In the data rows, 128 means zero.
Each pair is two rows. How far apart are they, by a hidden measure? 0 means very close, and 30 very far. Two or three weighted sums of its numbers give each row a place; it is the straight-line distance between the places.
[104 107 110 109 184 177 106 107 109 111 198 106 107 107 113 165 111 107
 104 109 201]
[210 109 109 108 107 107 196 187 110 113 109 107 201 110 108 107 112 105
 109 109 187]: 15
[113 106 104 107 103 107 109 110 105 106 103 108 114 255 106 115 114 244
 112 116 106]
[108 108 103 110 107 111 107 187 231 112 110 103 108 103 228 184 110 103
 109 220 115]: 15
[109 107 105 112 111 107 112 174 112 111 114 203 110 107 113 209 115 180
 108 202 107]
[108 111 108 233 107 109 110 108 111 110 107 162 110 190 109 107 112 230
 211 110 108]: 21
[108 109 179 106 109 106 111 108 109 111 176 108 111 162 107 203 111 158
 108 111 108]
[109 114 109 165 115 201 113 165 120 112 110 116 106 106 211 103 111 109
 111 153 105]: 13
[181 231 109 107 106 106 108 109 193 110 110 109 114 198 109 110 109 163
 107 112 110]
[109 108 109 105 200 209 108 111 110 112 240 105 108 107 208 110 110 103
 107 202 107]: 13
[119 222 111 110 109 112 185 115 255 108 104 109 115 108 103 103 108 106
 201 190 103]
[103 112 190 183 112 109 115  99 201 108 109 104 115 107 235 107 234 104
  94 104 121]: 12
[104 115 174 108 255 130 101 116 114 110 118 178 107 119 113 103 100 112
 149  98 120]
[155 211 110 107 109 106 188 108 109 114 108 107 195 107 108 109 223 105
 108 111 108]: 7
[108 110 111  97 105 101 220 211 109 171 102 109 108 114 102 102 255 108
 188 109 106]
[105 113 173 106 102 110 112 111 106 111 108 109 110 205 112 157 115 235
 109 108 141]: 22
[234 108 110 107 107 105 107 108 188 112 108 110 189 109 218 109 109 107
 109 207 107]
[156 175 108 104 191 104 187 108 110 113 109 108 106 108 137 108 112 106
 106 110 110]: 17
[109 111 249 102 109 208 110 105 105 111 107 108 221 109 220 114 116 101
 105 109 214]
[224 108 108 107 104 106 107 110 225 204 108 108 208 109 110 110 113 103
 107 255 110]: 19
[110 133 111 109 176 112 129 112 108 108 107 110 108 113 109 108  99 102
 114 109 188]
[109 109 110 197 107 107 110 108 210 110 108 110 111 109 233 107 222 104
 108 188 108]: 12
[109 179 109 216 106 163 109 108 111 112 238 109 109 107 110 107 110 170
 107 111 106]
[113 185 110 203 121 105 123 115 108 115 209 112 108 103 111 109 112  99
 203 102 226]: 7
[109 109 186 165 108 200 109 108 109 112 107 107 110 109 187 107 111 105
 172 110 108]
[ 99 106 178 154 119 105 118 135 230 116 107 105 112 112 113 110 124 111
 242 103  99]: 6
[110 109 109 235 170 108 109 108 111 187 170 108 165 108 108 109 111 104
 108 110 108]
[111 112 106 234 106 105 114 104 114 108 102 134 106 175 109 109 112 214
 177 108 111]: 7
[111 110 108 106 230 108 110 109 110 112 190 255 111 109 110 108 111 107
 179 194 109]
[112 102 111 112 100 101 107 171 114 107 103 111 113 107 255 184 161 109
 108 190 103]: 10
[166 209 110 111 106 109 107 105 137 112 106 108 111 104 110 142 109 217
 110 108 115]
[202 110 110 101 113 108 108 109 113 112 105 105 195 108 206 110 201 106
 112 201 102]: 14
[110 110 107 253 190 108 109 108 111 154 108 135 110 109 151 106 112 105
 107 112 108]
[109 140 108 124 177 106 114 109 110 109 107 104 115 105 108 111 112 103
 107 110 180]: 13
[108 109 106 104 108 104 110 109 109 113 106 165 116 186 107 109 177 150
 168 110 107]
[190 110 106 110 112 107 111 109 182 114 108 107 109 110 245 106 227 109
 109 184 103]: 16
[107 106 109 246 172 100 109 106 106 160 110 108 101 112 167 102 113 105
 133 111 108]
[106 110 103 120 199 106 106 108 110 111 106 106 112 107 110 110 112 130
 119 108 156]: 12
[105 116 241 116 208 113 109 106 104 116 109 105 110 124 108 103 109 102
 105 100 109]
[ 99 110 113 182 215 109 196 109 112 112 109 109 104 106 141 113 143 109
 107 109 111]: 11
[110 112 111 107 107 184 107 234 111 110 109 108 113 107 107 233 112 179
 108 190 107]
[113 206 219 108 106 108 110 110 108 229 107 112 255 108 107 106 113 105
 109 107 255]: 19
[172 110 151 107 108 102 109 106 111 110 106 108 113 142 108 107 112 188
 108 110 121]
[108 222 111 106 109 106 111 110 208 237 109 108 238 108 109 111 110 107
 111 255 110]: 8
[103 107 113 106 108 103 113 205 110 110 109 164 113 104 106 240 192 175
 108 108 100]
[249 109 160 109 107 107 205 108 230 109 109 109 112 107 108 110 112 105
 110 178 108]: 11
[235 172  90 123 108 107 112 104 101 108 100 111 111 179 112 111 105 148
 102 105 170]
[116 109 101 106 110 102 194 252 116 208  99  89 191 105 104 103 240 104
 112 104 104]: 21
[179 110 109 108 135 107 209 109 109 111 109 165 112 108 109 108 119 104
 109 110 108]
[110 108 110 107 107 108 109 189 108 111 202 112 211 108 110 106 111 105
 109 202 227]: 11
[166 107 108 105 109 106 188 134 109 139 132 107 108 107 109 108 109 104
 108 111 110]
[109 108 189 180 106 191 108 106 109 111 148 107 111 109 107 106 111 198
 110 110 108]: 12
[197 237 109 106 108 108 106 110 158 114 105 107 138 105 116 111 116 203
 107 104 112]
[206 254 109 107 109 106 213 112 255 112 107 106 108 109 109 107 206 103
 108 110 106]: 15
[110 107 113 105 112 106 111 106 110 112 224 255 112 187 113 198 108 103
 170 102 108]
[177 110 106 108 151 108 204 109 108 111 110 141 111 109 107 110 109 106
 109 111 109]: 6
[110 102 202 111 102 207 113 103 112 113 231 114 111 104 111 182 120 106
 100 117 224]
[135 106 112 107 111 103 109 146 162 115 102 108 109 107 105 116 109 178
 137 113 117]: 16
[164 163 108 107 184 108 205 107 110 113 102 107 109 114 142 105 106 104
 108 111 107]
[110 221 154 104 107 110 113 110 197 114 108 109 114 139 113 107 113 132
 110 111 108]: 9
[108 112 108 230 217 108 109 108 170 111 109 197 111 109 110 108 110 106
 167 110 107]
[109 105 113 110 106  96 211 222 120 170 103 110 108 106 114 101 255 102
 226 117 117]: 25
[113 153 111 236 114 166 103 111 109 118 215 108 119 113 119 123 113 136
 110 103  96]
[107 108 108 106 107 106 198 252 109 201 108 108 175 108 110 110 255 104
 107 110 107]: 21
[151 173 108 108 107 107 109 107 129 113 107 109 110 110 109 108 110 223
 108 129 110]
[112 106 105 103 109 107 108 170 110 112 108 201 109 110 110 166 110 217
 183 112 108]: 4
[108 111 120 232 105 160 107 107 103 147 163 111 113 112 160 108 110 104
 108 116 109]
[106 106 108 101 230 111 109 107 109 112 152 108 109 106 108 174 111 104
 194 107 142]: 9
[103 215 113 236 110 105 106 109 110 110 240 107 109 107 109 104 111 109
 163 105 190]
[111 105 109 111 111 156 111 110 111 154 175 106 140 110 112 106 110 103
 108 104 232]: 17
[141 108 109 107 123 108 250 108 110 112 108 108 111 108 110 109 252 103
 153 109 108]
[161 214 105 107 106 108 108 108 109 113 108 107 112 107 108 146 111 224
 108 109 149]: 22
[109 159 107 107 174 108 109 110 108 113 106 109 112 107 108 105 109 150
 110 159 155]
[110 164 108  92 174 106  94 116 116 123 106 110 104 125 106 170 114 108
 165 109 225]: 11
[240 111 108 107 108 107 178 108 231 110 109 107 110 110 110 108 109 104
 171 192 108]
[110 110 147 108 138 202 107 107 114 113 111 110 109 105 231 163 110 103
 111 110 104]: 8
[120 101 117 118 109 102 113 104 123 110 106 106 109 129 109 181 112 191
 108 107 111]
[110 111 109 107 108 184 110 233 109 224 108 226 111 107 107 110 111 105
 180 109 107]: 20
[112 171 111 106 107 169 110 105 109 115 222 110 156 106 110 109 110 103
 107 106 250]
[109 109 108 197 108 109 108 108 221 112 107 109 110 108 234 109 198 104
 108 205 107]: 21
[106 106 170 101 108 108 111 105 114 108 173 106 111 162 105 242 116 194
 110 105 104]
[110 109 108 106 109 108 111 111 111 111 108 169 112 181 109 176 111 238
 195 108 108]: 6
[111 109 220  93 107 229 112 112 120 108 196 108 115 113 221 121 107 103
 105 113 211]
[188 109 108 109 103 103 255 180 110 116 105 107 192 102 107 107 232 103
 113 108 108]: 20
[107 122 176 225 109 165 102 108 101 110 105 191 115 110 107 118 108 237
 106 112 111]
[109 110 109 108 108 108 108 240 110 207 106 107 110 107 110 255 200 105
 110 110 209]: 20
[108 109 105 107 109 105 107 147 106 113 106 178 109 155 105 111 140 152
 109 109 106]
[109 106 106 109 185 112 178 109 185 108 106 199 109 109 198 108 111 110
 109 111 109]: 15
[101 108 113 108 101 109 114 166 170 166 106 110 102 102 102 105 115 106
 201 184 110]
[106 185 109 104 107 104 108 110 111 110 220 218 109 218 107 191 109 107
 107 110 106]: 14
[108 255 189 184 108 105 104 110 107 111 109 107 195 106 107 108 112 106
 106 110 238]
[255 109 109 110 109 110 108 108 181 114 105 111 109 109 190 188 114 104
 111 210 106]: 20
[109 199 109 107 109 210 108 199 108 230 108 107 198 108 108 108 110 103
 109 109 109]
[108 107 106 153 155 105 113 108 109 112 108 110 113 109 201 107 219 105
 167 112 108]: 16
[110 108 107 104 109 108 107 255 109 255 107 178 218 109 110 108 111 105
 109 195 108]
[234 111 109 106 106 108 253 195 109 110 109 199 111 109 112 109 221 107
 106 108 107]: 21
[179 110 108 111 111 106 113 106 195 112 110 110 173 110 215 111 108 101
 111 196 108]
[128 125 109 107 108 106 110 108 109 110 109 107 112 217 108 107 109 199
 116 110 108]: 13
[108 112 197 205 104 108 110 108 181 114 109 109 199 109 255 112 110 108
 109 108 112]
[110 110 108 160 106 106 107 110 111 110 201 108 110 188 107 109 111 216
 172 109 108]: 14
[105 108  99 236 187 105 112 112 197 115 103 196 107 106 166 109 111 106
 110  99 106]
[114 110 105 113 111 191 107 186 109 173 107 105 109 108 106 103 107 112
 161 105 207]: 16
[181 107 110 107 108 108 111 124 143 109 105 108 110 108 138 111 110 151
 109 109 109]
[112 107 198 110 255 105 109 117 108 113 151 153 120 110 112 110 118  99
 253 106 105]: 14
[114 110 108 109 110 110 108 106 189 216 194 105 235 110 112 104 110 103
 113 255 102]
[108 111 111 110 110 109 110 111 112 113 108 110 111 165 107 168 165 104
 159 108 167]: 11
[109 110 107 108 130 198 110 140 109 111 107 109 111 106 210 152 111 105
 108 110 109]
[150 111 111 108 159 104 201 109 109 101 103 191 108 112 106 112 164 103
 109 124 107]: 11
[108 108 109 107 108 175 109 109 110 112 156 107 111 108 145 194 111 182
 107 112 107]
[169 194 108 108 109 107 108 109 146 113 108 108 111 107 108 134 111 204
 107 110 110]: 4
[227 235 110 109 106 106 237 113 255 110 105 109 110 109 109 106 234 102
 105 104 106]
[109 108 111 106 111 106 111 174 110 109 108 110 174 110 251 183 114 108
 108 208 108]: 27
[111 162 104 109 105 109 111 110 114 111 204 181 109 207 108 155 109 105
 108 111 110]
[194 109 109 108 107 108 108 109 111 111 108 107 111 163 109 152 110 194
 108 110 172]: 22
[106 108 154 110 109 208 115 221 112 203 105 109 109 107 105 105 113 176
 107 107 104]
[109 109 108 109 108 106 110 227 109 203 108 109 195 111 108 234 110 105
 111 110 227]: 17
[108 108 197 165 191 199 108 113 108 111 109 111 112 106 111 110 108 106
 199 111 108]
[109 107 111 106 161 108 124 107 110 110 110 104 110 106 109 108  96 106
 106 110 151]: 6
[113 157 109 144 106 106 109 109 111 112 108 107 112 173 108 107 110 186
 109 110 108]
[247 230 109 106 107 108 217 109 255 111 106 109 111 109 109 109 110 105
 108 255 109]: 12
[200 112 109 106 114 103 112 194 106 206 102 112 181 112 112 104 105 103
 113 227 121]
[182 198 107 109 107 106 234 108 111 113 107 110 192 107 108 112 255 106
 109 110 106]: 23
[110 104 233 108 181 106 110 104 113 112 109 110 115 148 109 114 116 148
 117 105 102]
[108 184 110 105 109 108 110 110 108 111 211 255 110 207 109 182 110 104
 107 110 107]: 10
[109 109 148 107 109 182 106 153 109 109 109 106 109 107 209 110 110 105
 159 110 110]
[108 103 109 110 106 105 106 174 181 113 104 102 112 112 255 188 109 106
 108 218 105]: 12
[109 115 106 175 178 105 109 110 112 167 111 107 114 108 215 104 208 106
 101 109 110]
[227 102 107 107 103 106 255 183 107 111 103 173 108 109 110 107 192 106
 104 111 109]: 23
[107 110 109 107 108 107 156 146 112 113 108 169 113 166 107 108 177 107
 108 110 108]
[123 120 103 113 107 157 103 120 104 102 201 108 103 114 109 152 107 100
 136 109 249]: 17
[109 109 107 106 152 167 112 108 110 107 111 113 110 109 156 193 113 105
 168 105 105]
[116 113 108 193 114 123 109 195 230 118 109 107 118 119 109 104 183 103
 255 104 105]: 15
[108 192 108 104 111 106 212 182 235 112 109 106 111 108 108 109 233 104
 109 109 109]
[103 103 107 108 103 104 109 234 107 177 107 216 107 111 107 216 108 187
 111 106 106]: 21
[110 110 184 107 171 208 109 109 110 110 110 106 112 107 191 109 109 104
 157 108 110]
[109 118 104 103 108 173 106 108 103 148 231 109 114 230 107 108 102 100
 101 113 165]: 15
[107 111 151 107 160 196 111 107 110 113 108 107 109 110 180 109 110 105
 155 110 109]
[107 109 110 100 255 108 107 110 108 111 139 113 121 108  99 127 106 108
 166 111 147]: 4
[106 160 107 106 105 105 112 110 106 109 194 110 110 231 111 208 109 218
 108 108 107]
[140 179 104 110 108 102 110 109 149 112 107 111 111 106 108 111 108 204
 102 152 102]: 9
[110 111 183 109 106 108 109 110 192 115 109 110 111 160 108 106 145 104
 222 110 110]
[107 204 148 107 142 106 116 112 110 114 107 105 112 105 107 110 133 103
 108 108 158]: 9
[108 108 211 171 153 108 110 109 111 113 111 107 111 165 108 108 109 181
 109 107 111]
[108 112 206 109 247 103 108 112 111 114 107 107 108  97 108 112 114 106
 126 110  99]: 2
[107 109 109 217 184 104 111 113 110 110 100 102 113 178 111 113 201 111
 200 111 109]
[109 107 108 103 113 198 108 255 108 239 106 104 200 101 108 225 116 105
 110 107 108]: 28
[112 111 110 106 107 103 114 112 109 201 194 255 110 108 111 111 111 104
 189 204 109]
[141 112 109 105 146 110 155 106 110 115 112 172 109 110 108 106 103 119
 103 105 101]: 13
[207 110 107 106 107 107 109 110 195 110 108 166 109 217 108 110 110 105
 196 108 108]
[107 110 255 199 108 162 109 109 110 111 111 107 110 235 108 107 111 215
 108 110 111]: 5
[105 117 106 102 117 198 114 248 109 247 105 198 108 120 101 102 111 100
 152 111 112]
[107 206 108 163 110 105 111 108 112 110 110 106 165 181 112 107 112 102
 111 112 190]: 12
[252 211 110 103 110 108 229 111 255 110 110 109 109 104 111 108 110 105
 108 255 107]
[215 181 113 108 110 109 108 108 108 105 105 106 193 105 201 114 109 111
 111 181 106]: 14
[107 111 108 105 174 107 111 181 108 110 180 187 110 106 108 108 111 106
 107 176 107]
[107 106 105 106 107 109 110 110 109 111 233 213 109 204 106 219 158 104
 111 111 107]: 12
[108 109 209 176 172 105 109 106 110 111 108 108 113 107 240 108 171 103
 108 109 107]
[118 112 120 119 102 205 113 105 108 116 223 109 230 103 208 112 116 112
 108 242 106]: 4
[104 110 108 112 108 173 107 100 108 114 185 146 112 104 169 188 104 106
 113 109 110]
[255 110 110 109 107 109 108 111 110 113 107 106 110 110 221 197 207 103
 109 210 104]: 16
[237 112 107 106 107 105 111 109 197 113 108 107 109 108 181 108 110 106
 182 197 106]
[108 108 110 104 163 106 204 106 108 106 110 111 167 107 176 111 255 104
 107 105 114]: 13
[108 109 109 106 106 108 108 175 197 109 108 108 110 109 208 109 176 106
 108 181 108]
[108 149 108 106 108 108 140 108 110 110 109 107 113 131 108 108 179 104
 109 110 143]: 6
[113 109 109 106 106 108 110 107 235 115 108 189 111 110 109 109 199 103
 237 196 109]
[111 109 255 191 137 211 111 106 106 112 109 105 113 111 185 107 109 102
 106 111 109]: 6
[234 109 107 106 110 106 255 184 110 110 109 109 194 107 108 106 255 105
 109 109 108]
[104 106 112  95 118 157 103 158 107 107 180 106 154 109 106 104 104 107
 109 110 220]: 10
[106 216 112 199 111 111 103 106 166 116 104 105 109 109 110 107 109 170
 111 178 109]
[100 109 103 106 112 195 111 255 115 241 112 107 219 110 110 114 115 107
 104 115 152]: 17
[ 98 101 107 103 116 189 115 114 109 106 215 108 116 207 105 162 107 105
 113 100 166]
[109 109 110 108 107 108 190 110 208 111 110 107 111 108 109 109 199 104
 201 198 107]: 6
[230 227 116 112 109 104 214 112 243 112 106 112 110  93 110 108 109 109
 108 223 105]
[109 110 109 107 109 158 111 110 112 112 231 164 112 205 109 203 110 102
 106 111 109]: 8
[207 111 104 106 108 109 233 188 107 114 107 189 117 102 113 107 206 106
 103 109 105]
[185 166 109 107 106 107 104 110 144 113 107 105 107 223 109 106 110 181
 108 109 108]: 13
[110 109 109 110 109 174 106 109 110 109 178 109 112 108 152 162 114 144
 111 110 108]
[108 106 219 194 111 177 112 107 107 109 111 105 105 103 105 112 109 207
 108 192 107]: 9
[107 145 105 175 178 110 109 110 112 112 108 105 111 104 112 104 110 114
 109 113 194]
[107 112 216 200 147 110 112 109 111 110 108 107 111 142 111 109 112 173
 109 111 108]: 8
[237 112 161 113 107 104 190 107 218 110 105 109 114 110 106 111 108 105
 104 172 110]
[111 220 186 108 108 108 110 109 169 109 108 141 109 180 111 106 112 106
 108 109 105]: 10
[182 182 108 161 107 105 110 108 109 112 107 109 179 111 167 105 112 104
 107 108 106]
[107 109 192 108 146 109 109 109 111 112 108 245 111 246 109 110 110 163
 109 110 108]: 12
[108 168 107 193 170 106 110 111 110 110 109 109 110 110 110 110 107 153
 108 107 127]
[110 109 110 107 107 167 108 160 110 154 107 110 109 107 108 108 111 106
 143 110 200]: 12
[102 108 114 112 109  96 116 242 108 203  97  96 219 116 103 246 116 115
 104 112 227]
[113 108 255 106 103 218 110 100 114 107 107 102 200 115 210 109 117 105
 114 108 218]: 13
[108 172 108 215 106 107 108 108 110 112 173 107 198 108 197 108 110 106
 106 109 108]
[113 107 111 104 157 108 107 108 106 113 214 111 112 218 107 224 109 151
 112 106 109]: 8
[110 110 109 232 101 109 109 110 110 110 109 146 117 158 111 112 109 229
 151 112 109]
[105 107 107 220 205 102 106 102 158 104 104 191 104 109 164 113 110 108
  97 111 104]: 6
[113 114 109  97 112 106 150 157 110 135 134 110 113 108 109 109 112 105
 111 107 174]
[102 110 107 109 107 194 103 108 109 109 214 106 104 109 197 255 109 107
 107 111 200]: 25
[108 108 248 186 107 227 110 110 110 206 107 106 204 109 109 107 109 104
 106 110 109]
[106 109 109 106 110 108 197 224 110 205 106 111 221 110 110 106 230 105
 108 108 107]: 14
[105 112 194 109 111 106 110 103 107 112 108 107 112 139  97 109 111 179
 103 115 104]
[208 111 110 108 107 109 208 109 255 112 106 111 112 107 109 105 113 104
 190 196 107]: 11
[110 174 106 193 104 110 112 113 104 114 196 107 200 109 117 104 112 102
 109 110 161]
[114 107 107 118 113 183 102 102 117 180 212 116 104 160 101 149 122 103
 110 105 119]: 5
[106 102 205 206 108 184 106 115 111 115 110 103 111 104 108 106 103 199
 107 203 110]
[ 96 114 113 152 115 101 103 123 154 113 108 176 119 117 103 104 160 103
 231 117 105]: 10
[116 110 110 110 229 107 110 107 108 109 107 111 107 109 108 104 112 116
  93 103 128]
[111 109 107 109 108 105 110 183 109 108 107 245 114 111 108 197 108 178
 203 111 108]: 13
[109 109 255 205 106 162 109 110 110 112 108 109 110 253 110 108 109 187
 109 108 109]
[106 109 109 184 108 105 110 113 105 113 107 152 107 212 106 109 108 252
 194 108  99]: 9
[107 116 112 105 103 188 111 255 113 221 103 104 255 112 111 108 106 102
 106 103 219]
[106 106 109 230 169 108 111 106 199 109 109 182 109 105 161 110 113 105
 103 108 111]: 24
[114 117 109 109 101 104 112 103 106 102 180 102 215 107 240 185 112 103
 115 113 187]
[108 110 109 172 167 104 162 109 110 111 111 155 110 107 138 109 111 104
 108 111 110]: 17
[111 109 106 104 104 114 101 209 109 101 203 115 200 105 107 116 117 106
 102 237 207]
[115 124 102 228 184 108 110 104 113 109 106 122 113 130 120 111 111 189
 171 113  93]: 22
[109 105 188 107 108 105 112 108 116 109 108 201 113 255 108 108 115 182
 113 112 108]
[133 106 156 106 109 120 114 106 111 109 107 106 112 161 110 112 113 218
 104 110 110]: 11
[117 105 105 102 219 106 112 114 107 115 117 117  94 111 106 147 117 120
 153 108 170]
[152 242 105 110 103 109 106 109 165 115 112 108 111 108 107 107 110 193
 110 162 112]: 4
[108 109 107 106 103 108 187  93 255 114  99 101 100 105 187 103 105 105
 203 210 106]
[116 107 119 185 115 181 118 115  99 182 176 109 118  99 111 107 113 108
 111 120 219]: 13
[107 112 102 106 175 110 150 104 112 118  99 113 103  98 105 103 121 115
  93 109 134]
[110 108 107 243 106 174 108 107 109 174 209 108 111 107 110 109 109 105
 107 110 172]: 4
[109 109 107 110 111 205 112 255 110 241 107 105 195 110 108 168 109 104
 108 109 110]
[111 239 108 210 152 106 108 110 112 110 110 107 109 143 109 112 108 105
 111 113 232]: 10
[123 111 105 109 115 113 223 105 102 112 108  99 117 120 105 109 255 104
 126 106  96]
[101 113  99 140 123 153 114 112 102 161 167 105 101 116 114  99 105 104
 113 102 208]: 11
[107 103 251 196 111 139 111 104 110 111 105 109 108 210 110 110 110 188
 106 111 110]
[109 110 109 107 222 107 109 109 110 112 108 234 112 107 109 166 111 165
 211 110 108]: 16
[109 109 109 169 176 106 186 107 108 112 109 107 112 108 109 106 253 108
 178 110 110]
[109  80 169 182 147  99 104 108  99 114 110  97 116 122 109 109 111 172
 110 147 104]: 10
[163 116 109 108 108 111 105 109 108 111 108 108 110 240 106 107 110 202
 116 113 105]
[106 150 116 105 173 118 111 110 113 118 105 215 113 103 115 172 121 106
 106 192  92]: 14
[109 105 245 204 113 212 117 101  98 104 101 104 106 104 110 115 106 171
 114 170 107]
[149 216 105 109 108 107 110 109 131 110 107 108 111 107 108 110 111 226
 107 110 148]: 13
[108  97 163 114 175 148 110 114 110 107 102 106 108 111 241 110 196 106
 106 107 112]
[110 113 106 111 109 209 110 109 110 110 201 110 192 106 190 107 109 104
 110 237 105]: 9
[108 109 110 104 173 111 186 104 108 117 104 206 112 109 161 109 168 107
 114 111 106]
[107 210 103 113 101 206 107 236 112 233 104 103 236 110 113 111 102 106
 104 106 106]: 12
[142 190 106 108 110 106 108 106 108 111 107 109 110 104 105 160 110 219
 110 108 154]
[109 211 106 164 170 106 109 108 110 110 108 106 133 107 106 107 111 105
 108 110 223]: 10
[109 113 205 170 160 107 110 106 111 108 106 103 110 159 111 109 114 154
 107 110 110]
[109 106 203 109 109 107 109 101 103 113 111 207 116 254 108 113 116 163
 114 111 105]: 9
[118 109 250 207 101 216 106 107 109 120 198 104 122  97 107 106 115 100
 104 121 206]
[109 110 104 110 110 189 108 109 109 182 181 216 118 182 109 108 112 103
 111 109 115]: 7
[110 109 221 110 108 182 108 190 108 211 108 109 192 107 109 110 110 105
 109 110 109]
[109 109 108 109 107 183 110 180 115 113 107 106 191 108 224 105 113 104
 106 190 107]: 17
[108 110 110 106 108 109 176 109 198 113 109 107 110 109 109 108 187 104
 205 178 110]
[107 199 108 109 107 105 108 108 110 108 210 111 111 225 111 215 110 181
 106 109 106]: 6
[109 110 184 105 108 108 109 109 108 216 108 108 238 107 107 108 203 104
 108 110 203]
[111 110 112 104 109 106 114 108 111 114 239 182 110 229 104 227 108 157
 109 107 111]: 17
[111 202 104 108 149 107 152 110 101 122 112 103 188 112 104 112 197 108
 115 108 114]
[252 201 110 107 109 108 111 108 110 112 108 108 188 110 108 169 111 104
 108 110 209]: 21
[109 110 107 107 106 156 106 108 110 115 238 153 111 196 110 202 110 104
 108 107 108]
[210 108 109 106 109 107 184 182 110 112 106 109 239 108 107 109 110 103
 109 109 191]: 7
[108  95 135 172 188 109 117  99 114 108 114 179 114 104 116 113 115 143
 109  98 115]
[122 109 115 148 111 110 115 176 107 113 114 164 114 103 153 112 120 101
 215 115 102]: 13
[106 190 111 168 182 102 255 104 114 115 110 107 105 103 107 105 207 108
 108 116 109]
[250 109 108 109 108 107 113 107 180 114 106 104  99 103 226 116 185 105
 115 225 109]: 26
[177 122 116 112 167 112 253 114 109 109 101 122 114 106 138 100 147 109
 100 105 100]
[134 109 111 108 188 105 170 109 109 110 109 107 112 107 106 110 110 103
 107 111 153]: 8
[107 123 104 115 107 204 108 105 116 122 188 112 113 103 214 225 101 104
 105 118 159]
[109 110 109 231 164 107 111 109 110 148 104 108 112 108 167 109 112 102
 147 107 107]: 27
[107 108 107 103 101 109 229 184 114 163  97 112 110 110 109 109 255 104
 164 110 108]
[148 109 108 150 108 108 106 109 111 112 108 109 109 192 110 112 168 103
 173 110 111]: 16
[108 166 189 104 142 108 111 109 108 109 106 205 110 191 109 109 111 102
 110 111 108]
[110 108 207 108 192 105 109 108 112 109 108 110 109  94  95 110 111 104
 111 110  98]: 9
[201 114 107 109 107 104 109 110 112 114 107 107 104 111 234 187 182 104
 107 202 109]
[109 162 110 166 108 107 106 109 136 113 108 107 111 111 108 108 110 244
 106 132 108]: 10
[110 109 170 106 164 198 110 109 109 113 108 109 110 107 199 108 113 108
 110 173 106]
[107 109 111 109 107 209 109 193 111 244 107 207 110 109 107 108 111 105
 108 184 109]: 14
[107 111 110 106 207 107 100 109 114 108 105  76 108 109 112 110 108 103
 107 108 147]
[109 210 109 108 110 207 109 205 112 216 106 110 222 107 110 109 113 104
 109 106 105]: 14
[108 108 108 109 106 175 110 178 109 221 109 191 111 112 110 108 113 104
 186 107 105]
[109 108 177 106 107 107 176 107 108 189 106 107 183 108 107 109 242 105
 107 110 108]: 4
[115 105 107 106 224 108 110 111 110 115 204 237 110 228 113 115 113 105
 171 123 107]
[131 111 194 109 107 104 102 109 183 112 107  98 110 127 108 115 107 100
 168 111 111]: 12
[107 100 106 105 100 108 201 206 224 105 108 109 110 106 106 109 237 102
 216 111 103]
[107 109 108 105 108 106 110 108 110 111 161 108 112 238 109 198 110 198
 108 110 173]: 17
[104 109 236 104 221 106 110 109 111 108 106 110 114 110 113 108 113 102
 114 103 108]
[107 111 107 247 106 188 110 108 110 182 225 108 109 109 110 109 112 105
 106 110 196]: 5
[140 109 105 109 110 107 107 166 156 114 110 109 113 104 107 103 111 164
 174 115 109]
[109 110 109 107 221 108 110 108 110 112 107 108 110 110 108 142 112 135
 182 110 136]: 8
[104 220 120 106 106  94 116 106 210 233 103 102 242  98 107 112 116 100
 110 255 114]
[129 176 106 107 107 109 110 110 111 111 108 107 111 108 110 161 110 215
 106 110 147]: 12
[114 113 105 107 106 112 112 181 112 108 107 203 106 106 109 180 113 217
 183 113 108]
[209 224 108 106 104 109 111 111 239 108 108 186 110 209 111 112 113 106
 106 108 106]: 12
[109 112 104 106 112 106 197 233 111 200 112 111 175 107 110 106 255 104
 110 111 109]
[140 127 107 105 107 107 107 110 109 112 108 110 111 108 109 125 110 209
 108 108 120]: 23
[195 103 125  97 111 103 106 108 255 101 113  99 105 109 196 113 104  97
 205 207 102]
[114 109 166 106 112 107 111 111 109 111 191 104 115 204 107 155 111 154
 105 108 107]: 18
[108 108 186 106 230 105 109 108 110 112 109 207 112 177 108 107 111 106
 255 111 107]
[186 100 100 113  92 114 180 196 118 186 111 102 240 101 111 100 132 102
 108 101 109]: 9
